(in the rows, 128 means zero)
One hidden turn or mirror swaps the rows below in pairs. Which row is each named row swapped with?
The rows were stretched afterwards, more along some directions than others.
geriv: [140 149 110 124 104 104 125  69 170  76 119 148 125 156 130 143 145 160
 110 122 132 143]
mit: [137 145 125 129 110 109 122  68 170  78 136 151 128 156 108 124 148 155
  90 135 123 106]
dov: [ 90 136  82 128 133  81 147 144 127 145  75 128 115  90 145 133 152 136
  92  91 127 144]
noki: [134 131 101 169 107  94 112 103 141  82 104 125 134 134 136 131 186 134
 130 123 112 128]
lepi: [131 128  92 141 115  88 124 123 131  92 128 105 126 125 147 132 180 145
 107 134 109 118]
Reda: [109 125  84 134 117  84 144 115 144 142  87 117 134  92 144 124 159 138
  62 100 104 130]
Bemo: [109 137 101 157 103 117 119  80 113 129  93 140 119 120 119 104 143 132
  90 126 114 137]
nefu: [ 96 148 107 139 148  98 139 142 107 138 105 136 106 111 107 130 151 133
 100  97 134 110]
visu: [ 88 162  89 104 115  86 131 115 149 100 131 147  92 158 122 116 134 176
  90 108 152 121]
Pizis: [131 129 118 145 141 153 149 101 143 161 111 141 103 111 130 124 120 110
  90 143 129 119]
nuned: [146 126 136 112 153 158 154 109 160 155 117 140 115 103 126 145 108 112
  95 150 133 122]
tekez: [141 143 123 137 105 101 120  66 172  79 128 154 130 153 113 127 151 158
  93 138 126 110]
som: [147 149 118 126 111 110 129  66 171  73 130 152 132 155 136 151 145 155
 105 128 129 125]
tul: [125 131 135 144 125 121 117  99 145  98 134 155 111 149  87 105 139 139
  99 134 125  81]
sovod: [130 137 107 146 131 125 132 123 142 128 155 120 104 148 137 111 159 141
 101 163 126  90]
sabug: [120 132 107 152 109 141 127  69 120 116 116 147 110 132 120 105 133 118
  91 130 116 131]
tib: [100 143 123 152 140 110 124 122 133 118 114 144 110 139  82 107 150 141
 101 115 129  93]
lenul: [ 96 144  92 139  94 102 121  71 120  83 121 152 113 144 129  99 147 154
  88 121 119 123]
febit: [127 164  97 121 129 133 146 115 140 111 138 129  91 135 143 161 133 144
 138 142 157 141]
Vozez: [135 135 148 128 131 123 130  93 153  96 141 156 119 141  94 115 131 142
 108 146 130  88]
filu: [133 142 107  97 159 121 163 143 166 146 131 125 103 103 145 161 125 141
  94 141 145 123]
Nabas: [134 168 108 120 123 127 138  92 167  99 123 151 105 148 140 170 127 155
 133 125 158 155]
Lita: [118 139 101 152 112 135 122  76 124 128 106 151 117 127 131 111 135 129
  86 123 121 137]
fabe: [138 131 130 122 156 158 161 113 156 166 127 146  99  95 119 142 106 115
  92 142 138 112]
varad: [135 125 127 136 158 155 160 110 154 164 117 142 104  97 121 135 118 105
  85 148 135 109]
moz: [140 136 112  97 162 130 167 138 169 140 134 130 102 107 150 159 122 129
  94 141 143 120]
pak: [ 88 143 102 141 145  98 137 149 112 133  95 140 103 109 119 123 145 133
 112 104 139 123]
gal: [128 150 121 163 149 121 144 107 171 148  88 142 124 138  90 159 155 135
 113 102 149 130]
nese: [ 89 141  79 129 131  86 141 143 119 147  72 121 120  97 140 133 154 134
  95  85 122 149]
rugam: [146 127 128 111 164 155 165 126 162 162 134 131 108 108 132 158 115 122
  92 135 140 120]
geb: [126 144 104 145 135 133 139 120 139 118 152 128  90 142 135 125 154 130
 122 161 147 101]
norok: [147 129 131 108 165 158 161 120 162 156 132 132 106 109 124 160 108 129
  86 138 138 120]
Furak: [ 88 161  85 116  97  85 121  94 126  90 125 142 108 150 131 107 143 165
  86 105 134 132]
riv: [140 140 143 135 120 125 115  83 158  95 144 151 122 170  92 120 143 153
  99 131 124  94]
fof: [ 89 148  85 134  91  86 121  88 117  93 117 141 113 143 133  97 153 157
  92 113 126 129]
dudi: [ 91 132  81 124 146  96 142 151 122 146  79 125 109  97 139 134 148 129
  92  92 122 142]
tuveb: [120 141 136 147 137 123 122 106 148 109 126 157 108 149  84 105 139 140
 103 137 128  84]
pudi: [131 141  96  95 148 113 150 134 157 122 142 115 109 119 150 156 140 148
  93 135 133 130]
Vep: [145 135 148 131 125 129 118  80 163  89 145 158 120 162 101 122 135 152
  96 140 123  91]
Rira: [ 86 149  82 133  88  83 116  89 119  93 110 140 112 143 126  96 152 165
  86 114 124 132]
fabu: [123 138  92 113 135  96 144 136 145 108 133 105 119 111 154 149 158 145
 102 133 126 126]
Rolo: [125 142  96  99 139 107 151 138 147 107 139 113 112 114 163 153 146 144
  99 134 129 124]
lidaf: [124 144 105 136 136 136 138 126 139 122 152 127  88 149 129 132 150 139
 127 153 149 107]
nage: [142 158 109 125 107 112 125  73 169  79 120 149 122 159 140 153 138 157
 124 129 137 144]
lifu: [ 96 141 110 135 156 113 138 154 114 129 110 138 101 114 116 126 144 120
 112 103 128 112]
fusig: [138 134 116 177 127 126 127  97 151 121  91 137 133 136 109 145 169 127
 128 117 121 123]
Fimav: [136 145 116 178 135 124 130 101 152 125  87 140 130 131 105 146 166 124
 129 117 127 123]
niduv: [ 99 137  80 125 127  81 145 132 126 142  83 119 126  91 149 132 153 134
  79  86 116 146]

Vozez pairs with nuned
Rolo pairs with geriv
fof pairs with nese
fabe pairs with tul
visu pairs with Reda

